[[127 121 115 127]
 [124 108 125 118]
 [128 124 125 132]
 [142 111 137 130]
 [105 128 124 125]
 [113 134 118 124]
 [139 127 117 144]
 [145 122 131 136]
 [134 117 144 136]]
The top-right entry?
A: 127
The 4th entry from the end, reading row by row: 134
The last entry, reading row by row?
A: 136
The smallest entry in the first column?
A: 105
The third entry on the diagonal from the top-right corner?
A: 124
The top entry of the column that holds the largest entry?
A: 127
The entry directly below 137 -> 124
The fifth-last entry, reading row by row?
A: 136
The entry just right of the largest entry?
A: 122
The largest entry -> 145
The smallest entry in the last column: 118
The entry directly below the smallest entry?
A: 113
The entry directly above 122?
A: 127

arr =
[[122 134 104 112 132]
 [107 109 123 139 157]
 [123 123 111 120 139]
 [127 122 126 122 124]]
Give the fifth entry in reading order.
Answer: 132
Give the top entry of the column that holds the smallest entry.
Answer: 104
Give the fifth entry from the end, reading row by row.
Answer: 127
Give the last entry, reading row by row.
Answer: 124
Give the entry directly above 124.
Answer: 139
Give the entry just right of the smallest entry.
Answer: 112
The entry in the top-left corner -> 122
The entry just left of 124 is 122

Read these off the array that follows.
1) Give the last entry, reading row by row.
2) Give the third entry from the end, reading row by row.
3) Give the entry in the top-right corner.
4) Give the largest entry in the last column.
5) Give the entry just right of the largest entry.
6) Give the first entry, reading row by row.
7) Give the bottom entry of the column that holds the largest entry.
8) Give the 3rd largest entry.
[[119 118 117 129 128 132 130 125 125 137 125 149 135 128 122 127]
 [121 136 126 136 124 129 128 125 122 120 137 127 126 132 127 130]
 [126 133 129 129 125 125 133 129 133 132 124 124 142 126 133 127]
 [131 128 141 138 133 131 127 127 129 129 124 123 136 129 137 123]
 [130 127 133 138 131 124 120 123 120 127 133 118 126 131 119 126]
 [123 131 130 131 128 131 129 131 129 125 124 120 118 128 130 124]
 [126 114 129 130 126 128 123 123 132 125 133 112 132 132 121 123]]
1) 123
2) 132
3) 127
4) 130
5) 135
6) 119
7) 112
8) 141
